J_437: [ 83 151 141 113 126 163 114 130 120 169 135 190 131 146 134 207 130 130]
J_173: [170 161  94 121 126  80 151 130 121 125 124 136 127 138 117 149 130 130]
J_616: [170 161  94 121 126  80 151 130 121  89 120  53 112  98 145  28 130 130]
J_430: [168 136  94 113 126 100 150 130 120 115 124  86 112  98 145  68 130 130]
J_932: [168  71  94  45 126 101 150 130  83 190 128 127 112  98 166 108 130 133]
J_970: [185 129  85  83 126  84 154 130  84 125 124  81 112  89 161  51  84 130]
J_896: [138 127 117 113 126 122 137 130 120 130 124 129 117 118 143 130 130 130]
J_310: [179 142  91 113 126  78 155 130 120 109 124  59 112  93 146  32 130 130]
rev: [ 98 112  86 124 115 120 130 150 100]  J_430
find: [170 161  94 121 126  80 151 130 121  89 120  53 112  98 145  28 130 130]  J_616
dup J_932:   [130]

J_493: [130 128 131 130 126 125 126 128 127 225 129 125 127 134 225 228 223]
J_603: [126 134 128 126 128 126 130 130 127 132 125 130 171 228 233 226 225]
J_711: [130 128 131 130 126 233 126 128 125 133 125 233 233 171 228 228 226]
rev: [125 129 225 127]  J_493
find: [130 128 131 130 126 233 126 128 125 133 125 233 233 171 228 228 226]  J_711
rev: [233 228 171 130 125]  J_603
find: [126 134 128 126 128 126 130 130 127 132 125 130 171 228 233 226 225]  J_603
rev: [125 128 126 233]  J_711
find: [130 128 131 130 126 125 126 128 127 225 129 125 127 134 225 228 223]  J_493

J_800: [115 110 220 115 115 127 137 115 140 149 157  87 122 214 115 143  87 102]
J_106: [ 65  91 142 156 142 131 123 119 129 131 146 124 119  88 127 123 156  97]
J_875: [ 65  91 122 101 142 131 123 119 129 131 146 124 119 152 127 123 156  97]
J_755: [115 110 220 115 138 127 137 124 140 149 157  87 122 133 127 124 139 180]
find: [115 110 220 115 115 127 137 115 140 149 157  87 122 214 115 143  87 102]  J_800
find: [115 110 220 115 138 127 137 124 140 149 157  87 122 133 127 124 139 180]  J_755
find: [ 65  91 142 156 142 131 123 119 129 131 146 124 119  88 127 123 156  97]  J_106
rev: [143 115 214]  J_800

J_615: [119 132 140 144  69 127 101 133 117 134 104 118 167  95 121 187  88 138
 130 125 168 139 113 128]
J_496: [169 132 155  92  73 110  96 122  92 125 130  92 157 141 126 211  65 175
 169 147 151  92 110 136]
J_986: [132  99 188 168  59 109  59 114 163 147 122 121  82 113 114 178 158 150
 169 133 138 114 119 109]
J_58: [144 106 156 151  25  78  89 120 168 145 122 135 129 118 118 196 139 157
 175 140 123 139  56  87]
J_426: [137 129 134 144  94 198  92 111 198 129 106 117 117 117 198 168 115 135
 145 121 144 126 142 108]
find: [132  99 188 168  59 109  59 114 163 147 122 121  82 113 114 178 158 150
 169 133 138 114 119 109]  J_986
rev: [ 94 144 134 129 137]  J_426
find: [137 129 134 144  94 198  92 111 198 129 106 117 117 117 198 168 115 135
 145 121 144 126 142 108]  J_426

J_828: [160 231 128 128 180]
J_745: [131 180 132 196 206]
J_635: [125 130 153 228 158]
J_61: [160 231 128 128 132]
J_428: [125 168 225 131 192]
J_903: [225 168 125 127 135]
J_209: [213 155 127 126 134]
J_605: [215 170 135 128 135]
J_18: [125 130 148 222 154]
rev: [153 130 125]  J_635
find: [225 168 125 127 135]  J_903
rev: [180 128]  J_828
find: [160 231 128 128 180]  J_828
dup J_61:   [128]
dup J_605:   [135]
find: [160 231 128 128 132]  J_61

J_461: [147 126 132 126 155 136  98 125 129 131]
J_728: [141 119 124 109 136  92 198  74 123 150]
J_667: [123 133 114 113 123 116 194  94 138 115]
J_52: [ 97 101 141 121 104 137 109 120 124 129]
J_399: [ 77 117 124  94 124 142 124 124 110 131]
J_132: [ 97 132 125 113 119 135 147 113 118 126]
J_771: [152 115 131 119 145 119 137  89 139 128]
J_738: [172 110 127 164 133 108 123 112 140 136]
J_706: [217  91 120 203 141  60 176  71 141 164]
J_76: [119 105 136 105 112 116 148  93 132 125]
dup J_399:   [124]
rev: [194 116]  J_667
dup J_132:   [113]

J_89: [210 191  45 179 119]
J_808: [ 45 210 191  57  57]
J_962: [178 171  75 153 124]
J_812: [114 141 131  83 138]
J_227: [206 228  31 113 134]
dup J_808:   [57]
rev: [119 179]  J_89
find: [114 141 131  83 138]  J_812
find: [178 171  75 153 124]  J_962
rev: [ 45 191 210]  J_89

J_114: [138 148 161  67]
J_564: [106 106 106 115]
J_549: [133 122  29 114]
J_438: [186 112 155 139]
J_586: [115 127  27 125]
J_147: [115 141 120 138]
J_51: [130 125 109 193]
J_275: [125 125  89 117]
J_322: [101 139  61 119]
J_974: [116 144 125  91]
dup J_564:   [106]
find: [138 148 161  67]  J_114

J_346: [ 94 144 118 186 138 117 129 143 132 119 137 165 103 136 121  93  75 125
 122 133  91 157  95 132 132 140 122 187 155 143 136  78 156 136  99  75
 125 139 123 103 136 143]
J_565: [ 90 107 120 155  91  88 120 128 154 127 120 140 100 127 151 103 114 150
  94 134  92 130 142 114 130 132 111 170 160 154 149 128 207 199 109  83
 117 132 114 120 154 123]
J_795: [142 115 130 132 111 170 129 143 132 119 137 165 103 136 121  93  75 125
 122 133  91 157  95 132 132 140 122 187 155 143 136  78 156 136  99  75
 125 139 123 103 158 143]
rev: [207 128 149]  J_565
rev: [170 111 132 130 114 142]  J_565
find: [ 94 144 118 186 138 117 129 143 132 119 137 165 103 136 121  93  75 125
 122 133  91 157  95 132 132 140 122 187 155 143 136  78 156 136  99  75
 125 139 123 103 136 143]  J_346
find: [142 115 130 132 111 170 129 143 132 119 137 165 103 136 121  93  75 125
 122 133  91 157  95 132 132 140 122 187 155 143 136  78 156 136  99  75
 125 139 123 103 158 143]  J_795

J_683: [205 146 174 185  40 202 139 129 106  73 221 108  94 109  44 166 117]
J_921: [ 78  31 118  62 220 100 209 124  34 192  39  43  30 104 220 127 220]
J_192: [119 204 176 160  76  87  47 194  38  96  25  52 230  28 171 194 140]
J_744: [ 91  61  69 159 173 142  52  46 173 160  77 139 160 104  75 178 101]
J_867: [128 141 103 227  81  60  54 195 190 194 108 221  89 187  36 150  54]
J_367: [ 91  61  69 159 173 142  52  46 173 160  77 139 160 104 104 100 111]
J_433: [ 49 123  25 219  46 153 120 134 115 121  89  63  97  96 183 160 206]
J_580: [ 29 206 134 161 180  64  79  99 196 102 110 217 139 145 103 189 113]
find: [128 141 103 227  81  60  54 195 190 194 108 221  89 187  36 150  54]  J_867
dup J_192:   [194]
rev: [139 202]  J_683
dup J_921:   [220]

J_929: [ 61 133  97 206 116 127  53 189 123 156 196 159 190 213 159 187 176 169
 140 197  69 201 174 118]
J_391: [195 175  73 113 193 172 191 116  94 187 159  73 162  73  73 149 215 186
 142 179 195  93 214 164]
J_832: [ 40 224 113  74  54  31  53  43  92  84 171 100 165 103 182 180  88  97
 104 107 114  97 166 110]
J_450: [ 64 121  64  64  93  67  97 178  43 117  77  40 121 214 227  68 189 183
 110  96  48  35 163 196]
J_966: [ 94 122 174  98  59  67 121  92 163  73 165 177 178 156  91 222 159 136
 175 183 161  82 131 199]
J_318: [166  93 149 197  31 202  86 205 190 119 224  31 117 154  31  37  42 108
  42 128 206 160 126  69]
J_220: [125  74 188 148 188 213  62 111 218 212 131 215  38 108  62  72  95 165
 188 104 188 188  35 183]
find: [125  74 188 148 188 213  62 111 218 212 131 215  38 108  62  72  95 165
 188 104 188 188  35 183]  J_220
dup J_832:   [97]
dup J_929:   [159]
find: [ 61 133  97 206 116 127  53 189 123 156 196 159 190 213 159 187 176 169
 140 197  69 201 174 118]  J_929

J_355: [233 168  29 180 213 149  87  48]
J_465: [122 148 148 116 130 117 145 139]
J_214: [ 95 120 157 119 104 112 136 155]
J_204: [145 127 105 138 134 133 108 107]
J_888: [121 117 116 138 117 136 120 113]
J_330: [147 114  98 141 136 142 104 100]
J_40: [130 125 115 144 139 121 110 108]
J_556: [ 95 120 149 110 110 125 138 147]
J_995: [164 154  96 142 154 131 110 109]
J_298: [174 140  80 151 154 139 100  92]
J_131: [115 140 156 115 135 112 147 150]
J_148: [ 78 105 170  99  77 129 141 150]
find: [ 95 120 157 119 104 112 136 155]  J_214
dup J_995:   [154]

